Here is a table of points, one per row:
array([0.8, -0.3, -0.3, -0.7, -0.5, 0.6, 1.6, -0.3, 0.3, 0.1, 0.1, -1.8, 0.7, -0.2, -1.1, 0.8, 2.0, 1.4, 0.6, -0.3, -0.6, -0.3, 0.5, 0.5])
array([-1.7, 2.2, -1.3, 0.4, -0.8, -0.5, 0.1, 0.4, 0.5, -1.1, -2.2, -0.3, -0.6, -0.4, 1.1, -0.9, 1.1, -0.7, -1.0, -0.7, -0.1, -1.2, 0.0, -0.4])
array([-0.6, 0.2, 0.7, 1.2, 0.1, -1.4, 0.2, -0.7, -0.9, -0.1, 1.4, -1.1, -0.7, -0.9, 0.2, -2.3, -0.9, -1.2, -1.3, -0.5, 0.4, 1.2, 0.7, 0.9])
array([-0.4, -1.1, 0.5, 0.7, -0.3, -0.5, 0.8, -0.4, -0.8, -1.0, 0.0, 0.6, -0.5, 0.3, -1.2, 2.0, -1.8, 1.5, 0.1, 0.1, -0.3, 1.3, -0.2, 0.6])
array([-0.3, 0.1, 0.1, -0.9, -1.3, 0.4, -0.8, 1.4, -0.6, -0.3, 1.2, 0.8, -1.3, -0.6, -1.0, 0.1, 0.0, -0.7, 1.0, 0.1, -0.7, -0.9, 0.4, -0.2])
array([-0.5, -1.4, 1.6, 0.0, -0.8, 1.9, -0.6, -0.1, 2.2, -0.3, -0.2, 0.3, 1.4, 0.5, 0.7, -0.1, 0.2, 1.5, 0.6, -1.6, 1.0, 0.7, 1.1, 0.1])
array([-1.4, -0.7, 0.4, 0.0, 0.0, -0.1, -0.5, 1.4, 1.0, -0.1, 0.3, 0.0, -0.4, -0.9, -0.5, 0.5, -1.1, 1.3, -1.8, 1.0, 2.6, 0.2, 0.7, 0.2])
array([0.1, 0.1, -0.5, 0.2, -1.3, -0.5, -2.1, 0.9, 0.3, -1.6, 0.4, -1.1, 0.2, -0.9, 0.4, 0.8, 1.1, -0.6, 0.9, 1.2, 0.7, 0.1, 0.1, -0.4])
array([-0.8, 0.5, 0.8, 0.5, 0.7, -0.8, 0.5, -0.8, 0.3, -0.9, 2.7, -0.5, -0.7, 0.9, -1.1, 1.1, 1.2, -0.1, -1.1, -1.6, 0.3, 0.3, -0.2, -1.8])
array([-0.1, 0.2, 0.0, -0.6, -1.2, -0.1, 1.3, -1.4, 0.0, -0.1, 1.4, -0.6, -0.4, 0.1, 0.7, 0.0, -0.3, -1.1, -0.5, 2.6, -1.2, 0.8, 0.7, -0.2])
array([-0.5, 0.3, 0.4, 1.6, -0.7, 1.3, -0.4, -0.3, -0.4, 1.1, -0.2, -1.8, -1.5, -0.4, 0.3, 0.5, -0.5, 0.2, -0.8, -1.2, -0.2, 0.3, -1.0, -1.9])
array([-0.5, 1.0, -0.8, -0.9, 0.9, -0.7, -1.3, 0.5, 0.7, 0.8, 0.9, -0.3, -0.9, -0.1, 2.0, 1.7, 0.5, 1.1, 0.6, 0.9, 1.4, -0.5, -0.7, -1.0])
array([0.6, -0.8, -0.4, 0.2, -0.7, -0.4, -0.4, 0.2, 1.7, 1.1, -0.8, 0.4, 0.8, -0.5, 2.3, 1.2, -0.4, -0.4, 1.2, -0.8, 0.9, 1.5, 0.6, 0.2])
array([0.0, 0.4, 2.9, -0.6, -1.2, 1.2, -0.6, 1.0, -2.7, -0.6, -0.7, 0.1, 0.6, 1.3, 1.5, -0.6, 1.1, 0.3, -1.7, 1.0, -0.4, -0.6, 0.1, 0.6])
array([-1.1, -0.8, -1.8, 0.2, -0.3, -0.7, 0.0, 0.0, -0.1, -0.2, -0.1, 2.3, 0.6, -2.3, -0.4, 0.6, 0.6, -0.4, -1.5, 0.3, 0.5, -0.6, 0.4, -0.5])
array([-0.2, -1.1, -0.6, 1.4, 0.0, -0.5, 0.9, 0.5, 2.5, -0.1, 0.3, -2.3, 0.4, 2.2, 0.8, -0.9, 1.4, -1.7, 0.3, 0.4, 0.0, 0.1, 1.6, -0.5])
array([-1.3, 0.7, 0.6, 0.7, 0.6, -0.4, 0.8, -1.0, -1.9, -0.1, -0.5, -0.8, 0.3, -0.6, 1.3, 1.4, 0.2, 0.9, 0.9, 0.2, 0.3, -2.1, 1.1, 0.4])
array([-0.8, -0.8, 1.9, -0.2, 0.3, -1.0, 1.0, 1.1, 0.2, 1.3, 1.0, 1.0, 0.0, -1.6, 0.1, -0.3, -0.3, 0.2, -0.3, 0.0, -0.3, -0.7, -0.8, 1.1])
array([-0.6, 1.0, 0.2, -0.6, 1.2, 0.4, 0.1, 0.0, -0.2, 0.5, -0.1, -0.2, 2.4, -1.0, -0.8, -1.3, 0.1, -1.0, -1.8, -0.6, 1.5, 1.1, -1.8, 0.2])
array([0.3, -0.1, -1.3, 0.2, 0.5, -1.1, -1.7, -0.3, 1.5, -1.1, -0.8, -0.7, 0.0, 0.3, 1.6, -0.3, -0.9, -0.2, 2.0, -0.8, 0.2, 0.3, 0.1, 1.6])
array([0.2, 0.0, -0.2, -1.2, 0.6, 3.8, 0.7, -0.3, 0.0, -0.1, 0.7, 0.4, 1.0, -0.5, 0.4, -0.4, 0.1, 0.1, 1.7, 0.6, -1.3, -0.3, -1.8, -0.4])
array([0.9, -1.8, -1.7, 0.0, -0.5, 0.3, -0.4, -0.3, -0.3, -1.5, 0.7, -1.9, -0.3, -1.6, 0.9, 0.6, 1.1, 0.8, -0.8, 0.6, 0.9, 0.4, 0.1, 0.0])
array([0.3, -1.1, -0.8, 1.5, 0.7, -0.9, 0.8, 0.2, 0.6, -0.8, 1.0, 0.4, 0.7, -0.8, -0.7, -1.2, -1.2, 0.0, 1.2, 0.6, 1.7, -2.5, -0.5, -2.7])
array([1.6, 0.5, 1.8, 2.7, 1.9, 0.3, 0.9, 1.7, -0.2, -2.8, 0.6, 0.1, 0.2, -1.7, 1.1, -0.2, 0.8, 0.9, -0.5, -0.8, 0.0, 0.9, -1.6, 0.8])
array([1.0, 0.4, -1.1, -0.7, 0.7, -1.0, -0.8, 0.5, -0.9, 2.6, 0.5, -0.7, 2.0, 0.0, 0.0, 0.4, -0.8, 1.7, 1.4, 1.2, -1.2, -1.2, -1.3, 1.3])
array([0.5, -1.6, 0.1, -2.2, -1.9, -1.2, 2.5, -0.2, -1.7, -1.2, -0.2, 0.3, -0.5, 0.3, -0.5, 0.3, 1.1, -0.2, 0.7, -0.1, -1.1, 0.5, -0.7, 0.3])
array([-1.6, 0.1, 0.2, -0.8, -1.1, 0.3, 0.6, 0.2, -0.4, 0.1, 0.1, -1.9, -0.1, 2.0, 0.2, -0.8, -1.0, 0.2, 0.7, -0.6, -1.0, 0.4, -1.4, -1.0])
array([1.1, -1.3, -2.0, 1.2, -1.5, -0.6, -0.6, 0.4, -0.2, 0.1, 0.6, 0.7, 0.2, 0.3, 1.5, -1.0, 2.8, 0.1, 0.8, -1.2, 1.6, -1.0, -0.1, -0.4])
array([0.2, -0.7, 0.2, 1.4, -0.4, -0.2, -0.8, 0.2, 0.2, -0.2, 0.6, 0.2, 1.0, -1.2, -1.4, 0.3, 0.9, 0.5, -1.0, 0.1, 0.5, 0.1, -1.9, 0.7])
array([1.6, 0.5, -0.2, 2.1, -0.2, 0.0, -0.6, 1.4, -0.1, -0.3, 0.2, -0.5, -0.1, 0.0, -0.1, -1.6, -0.9, -0.9, -0.5, 0.6, 0.9, -0.4, 0.6, -0.7])
array([0.2, 1.2, 0.5, 0.1, 0.9, -0.8, -2.1, 0.0, 2.7, -0.9, -1.3, 0.8, 0.1, -0.4, -1.4, -0.5, -1.0, -1.6, 1.4, 0.3, 0.5, -1.2, -1.0, 1.2])
array([0.6, -0.5, -0.2, 2.1, 0.0, -1.3, -1.3, 0.6, 0.2, 0.8, -1.7, 1.3, 0.8, 0.6, -0.1, 0.1, -1.0, -0.1, -0.9, 1.1, -0.2, 0.5, 0.9, -1.5])
array([0.7, -0.1, -0.4, 1.2, -0.9, 0.3, 0.8, -1.1, -0.2, 0.8, 0.3, -0.3, 0.9, 2.1, -0.1, 2.0, 0.1, 0.3, -1.5, -1.3, 0.7, -0.9, 1.0, 1.4])
array([-0.2, 0.3, 0.7, 0.0, 1.2, -1.2, -1.9, -0.2, -1.1, 0.6, 0.3, 0.2, -1.2, -1.6, -0.9, -0.5, 1.1, 1.3, 0.9, -0.7, -0.9, -0.1, -0.6, -0.7])
array([-1.0, 0.2, -2.0, 0.9, 0.7, 0.4, -1.6, -1.5, -0.2, -2.1, 0.3, 1.0, -0.1, 0.8, -0.1, -1.0, 0.9, 2.0, 0.6, 0.5, -0.2, 0.7, -1.7, -0.6])
array([-1.5, 1.1, -0.9, -0.4, -0.2, -1.1, 0.4, -1.2, 1.1, 2.0, -1.2, -0.3, -1.0, 0.8, -0.6, -0.2, -1.4, 1.5, -0.1, 0.3, 0.2, -1.4, -0.1, 1.6])
array([-0.1, -0.8, 1.0, 0.8, -0.1, 1.8, -0.6, -0.8, 1.1, -0.8, -1.5, -0.4, 0.2, 0.1, -1.5, 0.2, 2.1, 0.9, 0.9, 0.7, -0.2, 0.2, 0.8, -0.2])
array([-1.0, -0.4, 0.2, -1.8, 1.4, 0.3, 1.6, 0.8, 0.1, -0.5, 0.2, 2.0, 0.4, 1.5, 1.2, 0.4, -0.4, 0.8, 0.3, 0.0, -1.6, 0.3, 0.7, -0.5])
array([1.2, 0.3, 1.4, 0.4, -1.6, -0.2, -1.1, -2.8, -0.4, 0.2, 0.3, 1.9, 2.1, -1.2, 0.8, 0.2, 0.8, 0.3, 0.2, -1.3, 0.8, -1.2, 0.8, -0.6])
array([0.5, 2.9, 1.1, 0.1, -3.0, -0.3, 1.4, 2.6, -0.7, 0.3, -0.7, -1.0, 0.5, 0.3, -0.1, -0.6, 0.9, 0.7, 1.4, 0.6, 0.8, 0.8, 0.9, -1.1])
array([0.1, -0.1, 0.4, -1.1, 0.0, 0.4, -0.8, -0.3, 0.0, 1.3, 0.5, 2.0, -2.0, 0.6, 0.6, -0.5, 0.4, -0.5, 1.1, 0.6, 2.3, -0.1, -0.2, 2.8])
These points spread out most along one direction. Take the direction at right angles to it along which they spread out most. Then take the direction at right angles to both along which they spread out most. Go by this last direction. For each point below, how far along it does it lie, from 0 to 99? The average is 50, and the first point in the table lies past the average. One standard deviation of the points above along it is 16.
array([0.9, -0.9, 0.8, -0.1, 0.2, 0.5, -0.8, 1.1, 0.6, -0.7, 1.4, 0.3, -0.6, -0.1, -0.1, -3.1, -0.1, 1.2, -1.7, -0.6, -1.0, 0.2, 1.7, -0.9]) 42
array([0.7, 1.2, -0.9, -1.1, 2.3, 1.0, 0.4, 0.9, -0.7, 0.4, -0.2, 1.4, 0.2, -0.9, -0.9, -0.6, 1.1, -0.9, 0.1, -0.4, -0.9, -0.5, 2.8, 0.8]) 43
array([0.6, -1.7, -0.3, -0.3, 1.3, 2.1, 0.6, -1.3, -0.7, 0.0, -1.7, -0.3, -0.8, 1.4, 0.2, 0.8, -0.7, -1.9, 0.0, 0.1, 1.1, -0.4, 0.3, -0.4]) 61
array([0.1, 1.1, -0.1, 0.2, 0.0, 0.7, -0.1, 1.1, 0.5, -0.9, 0.6, 1.0, -0.8, -0.4, 0.4, -0.9, 2.5, 0.0, 2.2, -0.8, 1.5, 0.3, -1.6, -1.2]) 47
array([-0.1, 0.2, -1.2, 0.9, 1.9, 1.4, 0.2, 0.4, -0.9, 0.7, 0.9, 0.9, -0.3, 0.7, -1.3, -0.5, -0.6, -0.4, -0.6, 1.5, -0.9, 0.3, -0.8, 0.9]) 30
array([0.0, 1.7, -0.7, 0.8, -1.1, -0.6, 0.4, -0.3, -0.5, -1.1, 0.0, 1.1, -0.6, -0.1, -2.1, -0.3, -1.9, 0.7, 1.0, -0.8, -0.5, -0.3, 0.4, 0.6]) 43
array([2.4, 0.5, -0.6, 0.3, -2.1, 1.1, 0.7, -0.8, 2.6, -0.3, 1.3, -0.5, -1.5, 1.5, 1.0, 1.6, -0.1, -0.6, -0.7, -0.1, -1.2, -0.9, -0.9, 0.0]) 74
array([-0.7, -1.5, 1.5, 1.5, 0.5, 0.6, -1.0, -0.2, 0.5, 1.3, -0.6, 1.6, -1.7, -1.6, 0.2, -1.1, 0.2, -1.4, 1.3, 0.4, -1.7, 0.1, 0.2, -1.5]) 40
array([2.3, -0.5, 1.1, -2.3, 0.8, -0.7, -0.1, -0.9, -0.7, -0.8, -0.9, 0.7, -0.4, 0.5, -1.1, -0.5, 0.2, 1.1, 0.0, 0.1, 1.0, 0.4, -0.8, -1.4]) 35
array([-0.4, -1.5, -0.9, -0.4, 1.3, -0.8, -1.9, 1.2, -1.6, -0.2, -0.8, 1.3, 1.4, 1.0, 0.1, 2.0, -0.7, -1.4, -0.8, -1.4, -0.8, 0.3, -0.1, 0.0]) 42
array([1.6, 1.6, -0.2, -0.7, 1.6, -0.5, 0.8, -0.9, -0.3, 1.3, -1.6, 1.7, -1.1, -1.4, 0.2, -0.4, 0.0, -0.1, 0.1, 0.1, 0.0, 2.6, 0.0, -0.2]) 37
array([0.3, -0.2, 1.4, 0.0, 1.4, -1.0, 0.3, -1.0, 1.3, -1.4, -0.9, 0.6, 0.0, 0.0, 1.5, 0.8, 1.3, 0.3, -0.2, 0.2, 0.2, -1.4, -0.1, -0.3]) 48
array([-0.4, 1.1, -0.5, -0.3, -0.1, -0.2, -1.4, -1.3, 0.9, -0.2, 2.0, 0.4, 0.8, -0.5, -1.1, 1.2, 0.5, -0.2, 2.1, 0.6, 0.4, 0.3, -0.3, 0.7]) 47
array([0.5, -0.3, 0.7, -1.0, -0.6, 0.4, -0.6, 0.3, 0.4, 0.2, -1.3, -1.2, -0.6, -0.4, 1.4, -1.3, -1.9, -0.4, -1.1, -1.6, -0.1, -0.9, 0.0, -0.1]) 58
